One turning vector, and how many ticks it has turned:
The counts run from 0 to 1007.
[175 155 143 153  91 121 141 114 116 115 103 127 127  92 168 114 145  93
 100 193 172 160 155 148 102 124 155 132 158  98 122 133 131 117 168  89
 166 150 129 163 145 139 147 135]
790
[166 169 146 165  86 112 116 132 124 103 101 138 127 125 172 157 139  81
 122 160 165 118 153 140 114 118 159 129 169  95 137 127  88 136 178 120
 172 148 141 143 135 161 171 137]
961
[154 187 142 171 100 120 114 125 127  87  91 125 124 125 156 164 137  93
 120 153 169 119 150 132 130 128 169 128 157  98 113 130  72 128 152 131
 164 162 151 146 131 160 168 146]
226
[159 196 151 167 152 140 135 131 158 109 125 156 140  92 143 115 123 119
  81 145 156 134 166 106 147 144 136 141 138 133 135  93 147  72 142 169
 147 148 162 151 153 125 148 165]
702
[142 165 159 153  72 173 110 126 131 105  96 106 121 112 152 148 160 114
 116 185 190 112 152 144 101 137 147 106 167 120 118 123 108 112  97 117
 159 144 149 153 136 114 155 121]
754
[151 214 162 163  75 136 104 129 156  85 110 134 130 114 169 132 133 109
 115 126 161  91 169 128 121 145 125 129 172 166 134 121 107  94 135 153
 140 132 159 137 124 133 150 137]
235
[187 186 171 178 115 113 168 135 124 125 103 146 121 134 172  88 141  97
 106 161 154 120 148 152  99 127 154 104 159 124 148 133 119 124 181 128
 168 120 128 119 123 144 144 143]
498
[159 188 146 152  77 137 107 114 164  90 109 133 123  97 151 127 138  94
  95 135 153 147 175  89 117 145 147 139 165 105 116 140 121  99 132 124
 167 162 149 160 130 148 155 160]
249
[168 171 149 149 112 108 157 124 115 104 116 158 143  85 176 120 151 106
 101 181 151 126 150 154 105 119 154 148 152 122 150 127 120 113 187 121
 161 132 159 141 104 115 169 153]
57
[159 168 164 158 100 177 114 160 142 128 116 141 137 123 140 146 148  95
 119 163 200 101 161 147 115 137 122 102 175 136 153  92 125  97 110 136
 149 128 150 138 147 103 155 115]
4
[141 174 136 172 132 109 128 127 106  91 101 135 148 108 170 164 128 120
 110 175 175 114 139 159 132 109 165 138 133 119 114 104  87 104 170 141
 155 160 155 150 149 144 169 146]
67
[162 204 175 161  77 117 121 135 135  85  95 138 130 122 167 130 151 110
 125 137 174 104 154 153 120 140 136 118 174 157 124 133  92 121 144 141
 143 130 146 124 114 126 165 129]
522
[142 135 160 138 102 156 145 131 137 114 122 158 154  86 159 140 174 130
  85 188 158 118 158 139  98 117 131 132 159 116 140 101 128  86 132 146
 167 141 165 155 115  96 180 148]
137
[176 184 152 190 129 144 139 129 132 137 127 146 127 146 170  97 115  88
  98 164 171 116 156 142 120 136 144 108 157 134 156 104 141  83 161 139
 156 124 125 144 171 140 115 138]
935
[161 205 143 147 130 132 116 134 145  83 120 130 144  74 136 146 124 115
 108 142 186 134 165 126 158 145 137 147 138 135 123  98 127  92 135 145
 138 156 175 151 147 113 163 147]
391
[140 207 152 166  88 128 100 123 141  80  92 115 131 105 164 143 134 129
 115 143 180 117 162 138 134 141 135 129 160 152 102 124 100  96 126 145
 138 154 156 155 143 137 150 130]
834
[159 169 171 140 120 132 164 126 147 105  99 152 131  79 142 100 154 135
  79 159 150 160 161 115 113 134 149 131 139 103 106 117 133 100 146 140
 177 157 158 147 114 125 161 167]
712
[158 194 151 160  82 144 110 114 164  97 112 133 120 116 153 116 141  99
  98 126 138 134 170  85 108 149 151 129 167 112 122 138 112  98 131 135
 174 151 148 149 126 154 144 163]
248
[145 151 172 182 121 150 143 154 156 132  97 151 141 156 141 139 146 109
 104 152 181 123 155 126 117 124 134  95 161  98 112  93 105  98 137 155
 182 156 123 134 160 158 154 132]
281
[182 201 155 144 114 122 127 145 143  84 112 148 133  80 135 149 142  86
 126 135 174 120 159 127 142 139 147 144 156 119 150 115 118 132 146 134
 149 145 176 130 109 104 182 149]
231
[197 166 151 157 134 122 167 141 117 124 111 149 128  89 151 112 137  82
 107 179 172 150 150 148 121 125 157 128 149 104 142 116 141 129 180 108
 166 140 137 139 135 118 156 144]
943
[130 178 141 178 102 108 122 120 111  91 104 136 144 122 191 151 134 129
 108 176 175 107 147 170 121 112 152 134 150 139 115 114  86  92 165 146
 144 148 146 155 143 144 156 138]
663
[169 174 174 144 111 167 132 161 138 120 107 137 129 100 124 142 156 104
 119 168 201 113 153 148 114 139 129 105 163 135 142  93 123 118 107 130
 152 129 156 129 128  87 163 121]
600
[170 188 151 150 123 165 140 114 121 114 131 127 128  85 154 102 138 119
  94 192 173 119 144 144 123 149 151 129 147 151 152 105 156  81 119 124
 142 121 161 153 134  84 133 143]
621
[158 164 143 182 113 128 153 107 107 118 102 124 116 125 179 105 134 107
  91 200 150 136 139 144 107 124 179 115 142 101 125 132 109 101 166 115
 174 148 127 159 149 158 131 154]
939
[158 194 135 154  91 135 107 110 145  79 116 134 126 100 154 147 134  87
 108 142 148 124 157  98 122 137 165 147 159 101 130 139 101 121 134 131
 166 158 160 158 121 144 162 163]
537
[150 162 189 155  92 157 134 158 149 123  94 146 132 121 140 138 167 120
 120 159 191 110 159 151 100 128 113  95 176 132 121 106 111 113 118 141
 163 134 141 123 123 109 175 119]
889
[148 169 170 150  79 134 131 116 157  98  93 142 125 103 162  98 154 130
  83 151 148 153 171 107  96 137 136 120 163 119  92 143 121  89 134 131
 172 153 139 155 124 146 148 155]
559
[138 137 163 152  76 140 131 119 162 114 109 162 145 109 172 115 159 132
  75 168 152 140 176 119  90 124 119 133 167 116 115 121 131  72 136 135
 173 146 139 163 130 134 165 146]
272
[149 184 130 164 138 139 123 120 151  98 116 135 136  92 143 141 121 117
  86 146 160 145 164  97 154 136 157 145 131 100 111 102 124  80 135 148
 162 175 163 166 164 148 149 170]
550
[186 191 171 152 105 135 136 145 175 109 110 161 123 104 138 101 140  96
  97 122 157 145 180  99 121 153 119 128 169 128 130 123 144  98 140 139
 158 137 143 134 132 126 147 149]
1003
